(in the rows, 128 means zero)
Rows swapped in pairs by one turn or mirror: which row each one swaps with:
Sudo: [120 138 129 146 136 114 128  93 139 118  92 111 150 135 102 109 111]
geril: [125 129 147 118 151 111 142  88 125 118  91 147 172 155  87 125 125]
kup: [174 118 120 134 127 147 183 133 123 136 109 146 133 110 106 152 122]
ret: [124 131 132 121 129 169 144 122 127 108 151 136 138 129 174 166 142]
tol: [127 147 133 136 147  98 139  79 122 126 102 157 166 156  97 126 133]
girag: [129 134 176 139 109 131 126  92 162 129 123 160 142 132 170 159 110]
Bativ: [164 119 123 152 115 135 193 134 129 146 117 148 136 116 119 146 104]
zigi: [129 118 148 133 126 141 129 102 172  95 133 160 178 156 164 135 157]
gevus: [173  91 115 142 119 121 159 133 142 140 109 140 137 125 103 158 115]
kosa: [121 139 154 144 154 104 139 109 126 115  87 145 163 157 102 115 108]
rida: [113 132 134 136 149 103 131  99 133 136  82 147 156 157 108 108 115]
Faten: [132 126 122 120 132 170 150 128 131 109 147 140 141 133 176 171 141]
Gorib: [122 122 157 128 132 134 129  93 172  91 123 166 170 149 167 135 151]
zefe: [154 109 109 132 105 140 198 132 140 147 115 146 138 133 119 155 119]
fam: [120 127 129 125 133 171 143 122 132 104 148 131 138 129 176 161 140]
zanaz: [124 133 120 126 132 171 154 117 129 112 151 137 141 127 172 171 135]
pitez: [111 144 146 148 137  92 140 103 137 111 102 142 167 146  95 117 123]
muson: [169 118 125 130 147 140 136 121 118  91 110 154 164 139 187 149 110]
fepi: [133 113 163 123 138 128 129 101 169  92 124 170 169 151 163 132 153]
Tanu: [111 147 130 125 140 100 129 107 130 107  82 147 157 150 103 112 124]
Fako: [131 106 155 132 131 140 128 101 170  90 127 170 170 149 166 141 151]
gidul: [154 119 118 127 107 123 195 123 125 146 134 134 140 112 114 139 125]
Bopa: [163 123 107 134  99 138 179 133 137 146 111 159 128 116 112 154 123]
Gusa: [110 137 142 121 146 113 146 103 137 113  83 135 161 165 107 106 122]
lamaz: [160 119 133 132 153 141 128 134 113  93 120 148 151 137 184 151 108]
Ped: [147 114 106 121 124 118 192 132 144 145 121 145 128 104 119 149 131]
vetuk: [158 110 102 139 117 130 181 130 130 162 110 150 128 122 126 140 113]
Resas: [120 144 175 146 112 128 128 104 159 133 128 149 141 136 171 159 114]
keza: [126 137 171 158 112 136 128  97 166 124 127 160 146 131 172 152 110]
Kibu: [166 124 120 124 126 118 187 121 120 149 123 148 122 111 118 142 137]
pivi: [152 129  81 137 115 130 176 131 136 141 115 142 139 123 114 144 106]
turor: [126 147 126 126 148 120 129  94 137 127  97 147 174 164  92 115 135]
sep: [131 111 155 127 130 133 130  94 166  87 127 172 171 145 166 140 151]
tabe: [120 120 128 117 144 169 152 124 140 104 138 135 138 124 172 171 143]
padeg: [161 123 123 124 142 134 129 123 108  94 123 145 160 138 186 147 106]
nerep: [128 135 142 119 144 104 129 112 157 129  78 148 144 151  94 114 120]

zefe is swapped with Gusa
nerep is swapped with pivi
ret is swapped with sep
Gorib is swapped with Faten

